128 stands for zero in the data rows.
Each pair is two rows. How far apart are they, by a hidden measure? 0 means very close, and 30 very far. Two or three weighted sums of its numbers give each row a place; it is the straight-line distance between the places.
(128, 137, 147, 155, 162, 168, 178, 190, 109, 118)
(128, 137, 147, 155, 78, 85, 93, 100, 109, 118) -> 17
(128, 39, 49, 64, 78, 85, 93, 100, 109, 118)
(128, 137, 147, 155, 162, 168, 178, 190, 207, 215) -> 15
(128, 137, 147, 155, 162, 168, 178, 190, 109, 118)
(128, 137, 147, 155, 162, 168, 178, 190, 207, 215) -> 12
(128, 137, 49, 64, 78, 85, 93, 100, 109, 118)
(128, 137, 147, 155, 162, 168, 178, 100, 109, 118) -> 20
(128, 39, 49, 64, 78, 85, 93, 100, 109, 118)
(128, 137, 147, 155, 162, 168, 178, 190, 109, 118) -> 10
(128, 137, 147, 155, 162, 168, 178, 190, 207, 215)
(128, 137, 147, 155, 162, 168, 93, 100, 109, 118) -> 7
(128, 137, 147, 155, 162, 85, 93, 100, 109, 118)
(128, 137, 49, 64, 78, 85, 93, 100, 109, 118) -> 14
(128, 137, 147, 155, 78, 85, 93, 100, 109, 118)
(128, 137, 147, 155, 162, 168, 178, 190, 109, 118) -> 17
(128, 137, 147, 155, 162, 168, 178, 190, 207, 118)
(128, 137, 49, 64, 78, 85, 93, 100, 109, 118) -> 25
(128, 137, 147, 155, 162, 168, 178, 100, 109, 118)
(128, 137, 147, 155, 162, 168, 178, 190, 109, 118) -> 8
(128, 137, 147, 155, 162, 168, 93, 100, 109, 118)
(128, 137, 147, 64, 78, 85, 93, 100, 109, 118) -> 11
(128, 137, 147, 155, 162, 85, 93, 100, 109, 118)
(128, 137, 49, 64, 78, 85, 93, 100, 109, 118) -> 14
(128, 39, 49, 64, 78, 85, 93, 100, 109, 118)
(128, 137, 147, 155, 162, 168, 178, 190, 207, 118) -> 6
(128, 137, 147, 155, 162, 85, 93, 100, 109, 118)
(128, 137, 147, 64, 78, 85, 93, 100, 109, 118) -> 7
(128, 137, 147, 155, 78, 85, 93, 100, 109, 118)
(128, 39, 49, 64, 78, 85, 93, 100, 109, 118) -> 8
(128, 137, 147, 64, 78, 85, 93, 100, 109, 118)
(128, 137, 147, 155, 78, 85, 93, 100, 109, 118) -> 11
(128, 137, 147, 155, 162, 168, 178, 190, 109, 118)
(128, 137, 147, 155, 162, 168, 93, 100, 109, 118) -> 6
(128, 137, 147, 155, 162, 168, 178, 190, 207, 215)
(128, 137, 147, 155, 162, 85, 93, 100, 109, 118) -> 13
(128, 137, 49, 64, 78, 85, 93, 100, 109, 118)
(128, 137, 147, 155, 162, 168, 178, 190, 207, 215) -> 19
(128, 137, 147, 155, 162, 85, 93, 100, 109, 118)
(128, 137, 147, 155, 162, 168, 178, 100, 109, 118) -> 10
(128, 137, 147, 155, 162, 168, 178, 190, 109, 118)
(128, 137, 147, 155, 162, 168, 178, 190, 207, 118) -> 13
(128, 137, 147, 155, 162, 168, 178, 190, 109, 118)
(128, 137, 147, 64, 78, 85, 93, 100, 109, 118) -> 14
(128, 137, 147, 155, 162, 168, 93, 100, 109, 118)
(128, 137, 147, 155, 162, 85, 93, 100, 109, 118) -> 14
(128, 137, 147, 155, 162, 168, 178, 100, 109, 118)
(128, 137, 147, 155, 162, 168, 178, 190, 109, 118) -> 8
(128, 137, 147, 155, 162, 168, 178, 190, 109, 118)
(128, 137, 147, 155, 78, 85, 93, 100, 109, 118) -> 17
(128, 39, 49, 64, 78, 85, 93, 100, 109, 118)
(128, 137, 49, 64, 78, 85, 93, 100, 109, 118) -> 21
(128, 137, 147, 155, 78, 85, 93, 100, 109, 118)
(128, 39, 49, 64, 78, 85, 93, 100, 109, 118) -> 8
(128, 137, 147, 155, 162, 168, 178, 190, 207, 118)
(128, 137, 147, 155, 162, 85, 93, 100, 109, 118) -> 12
(128, 137, 147, 155, 162, 168, 178, 190, 207, 215)
(128, 137, 147, 155, 162, 85, 93, 100, 109, 118) -> 13
(128, 39, 49, 64, 78, 85, 93, 100, 109, 118)
(128, 137, 147, 155, 162, 85, 93, 100, 109, 118) -> 7
(128, 137, 147, 155, 162, 168, 178, 100, 109, 118)
(128, 137, 147, 155, 162, 168, 178, 190, 207, 118) -> 15
(128, 137, 147, 155, 162, 168, 178, 190, 109, 118)
(128, 137, 147, 155, 162, 85, 93, 100, 109, 118) -> 15
(128, 137, 147, 155, 162, 168, 178, 190, 207, 215)
(128, 39, 49, 64, 78, 85, 93, 100, 109, 118) -> 15
(128, 137, 147, 155, 162, 168, 178, 190, 207, 215)
(128, 39, 49, 64, 78, 85, 93, 100, 109, 118) -> 15
(128, 137, 147, 155, 162, 168, 178, 190, 207, 215)
(128, 137, 147, 155, 162, 168, 178, 190, 109, 118) -> 12
(128, 39, 49, 64, 78, 85, 93, 100, 109, 118)
(128, 137, 147, 155, 78, 85, 93, 100, 109, 118) -> 8
(128, 137, 147, 155, 162, 168, 178, 190, 207, 215)
(128, 137, 147, 155, 162, 168, 178, 190, 109, 118) -> 12
(128, 137, 147, 64, 78, 85, 93, 100, 109, 118)
(128, 137, 147, 155, 162, 168, 178, 190, 207, 118) -> 17
(128, 137, 147, 155, 78, 85, 93, 100, 109, 118)
(128, 137, 147, 155, 162, 168, 178, 190, 109, 118) -> 17
(128, 137, 49, 64, 78, 85, 93, 100, 109, 118)
(128, 137, 147, 155, 162, 85, 93, 100, 109, 118) -> 14
(128, 137, 147, 155, 162, 168, 178, 100, 109, 118)
(128, 137, 49, 64, 78, 85, 93, 100, 109, 118) -> 20
(128, 137, 147, 155, 162, 168, 178, 190, 207, 118)
(128, 137, 147, 155, 162, 168, 178, 190, 207, 215) -> 20
(128, 137, 147, 155, 78, 85, 93, 100, 109, 118)
(128, 137, 147, 155, 162, 168, 93, 100, 109, 118) -> 18
(128, 39, 49, 64, 78, 85, 93, 100, 109, 118)
(128, 137, 147, 155, 78, 85, 93, 100, 109, 118) -> 8
(128, 137, 147, 155, 162, 168, 178, 190, 207, 118)
(128, 137, 147, 155, 78, 85, 93, 100, 109, 118) -> 10
(128, 137, 49, 64, 78, 85, 93, 100, 109, 118)
(128, 137, 147, 155, 162, 85, 93, 100, 109, 118) -> 14
(128, 137, 147, 155, 162, 168, 178, 190, 207, 215)
(128, 137, 147, 155, 162, 168, 178, 100, 109, 118) -> 5
(128, 137, 147, 155, 162, 168, 178, 100, 109, 118)
(128, 137, 147, 155, 162, 168, 178, 190, 109, 118) -> 8
(128, 137, 147, 155, 162, 85, 93, 100, 109, 118)
(128, 137, 147, 155, 162, 168, 178, 190, 109, 118) -> 15
(128, 39, 49, 64, 78, 85, 93, 100, 109, 118)
(128, 137, 147, 155, 162, 85, 93, 100, 109, 118) -> 7
(128, 137, 147, 155, 162, 168, 178, 190, 207, 118)
(128, 137, 147, 155, 162, 168, 178, 190, 207, 215) -> 20
(128, 137, 147, 64, 78, 85, 93, 100, 109, 118)
(128, 137, 147, 155, 162, 168, 178, 100, 109, 118) -> 6
(128, 137, 49, 64, 78, 85, 93, 100, 109, 118)
(128, 137, 147, 155, 162, 168, 93, 100, 109, 118) -> 24
(128, 137, 147, 155, 162, 85, 93, 100, 109, 118)
(128, 137, 147, 155, 162, 168, 178, 100, 109, 118) -> 10
(128, 137, 147, 155, 162, 168, 93, 100, 109, 118)
(128, 137, 147, 155, 162, 168, 178, 190, 207, 215) -> 7
(128, 137, 147, 155, 78, 85, 93, 100, 109, 118)
(128, 137, 147, 155, 162, 168, 178, 100, 109, 118) -> 14
(128, 137, 147, 155, 78, 85, 93, 100, 109, 118)
(128, 137, 49, 64, 78, 85, 93, 100, 109, 118) -> 15
(128, 137, 147, 155, 162, 85, 93, 100, 109, 118)
(128, 137, 147, 155, 162, 168, 178, 190, 207, 118) -> 12
(128, 137, 147, 155, 162, 168, 178, 100, 109, 118)
(128, 137, 147, 155, 162, 168, 178, 190, 207, 215) -> 5
(128, 137, 147, 155, 162, 168, 178, 100, 109, 118)
(128, 137, 147, 64, 78, 85, 93, 100, 109, 118) -> 6
(128, 137, 147, 155, 162, 168, 178, 190, 109, 118)
(128, 137, 147, 155, 78, 85, 93, 100, 109, 118) -> 17
(128, 137, 147, 155, 162, 85, 93, 100, 109, 118)
(128, 137, 147, 64, 78, 85, 93, 100, 109, 118) -> 7
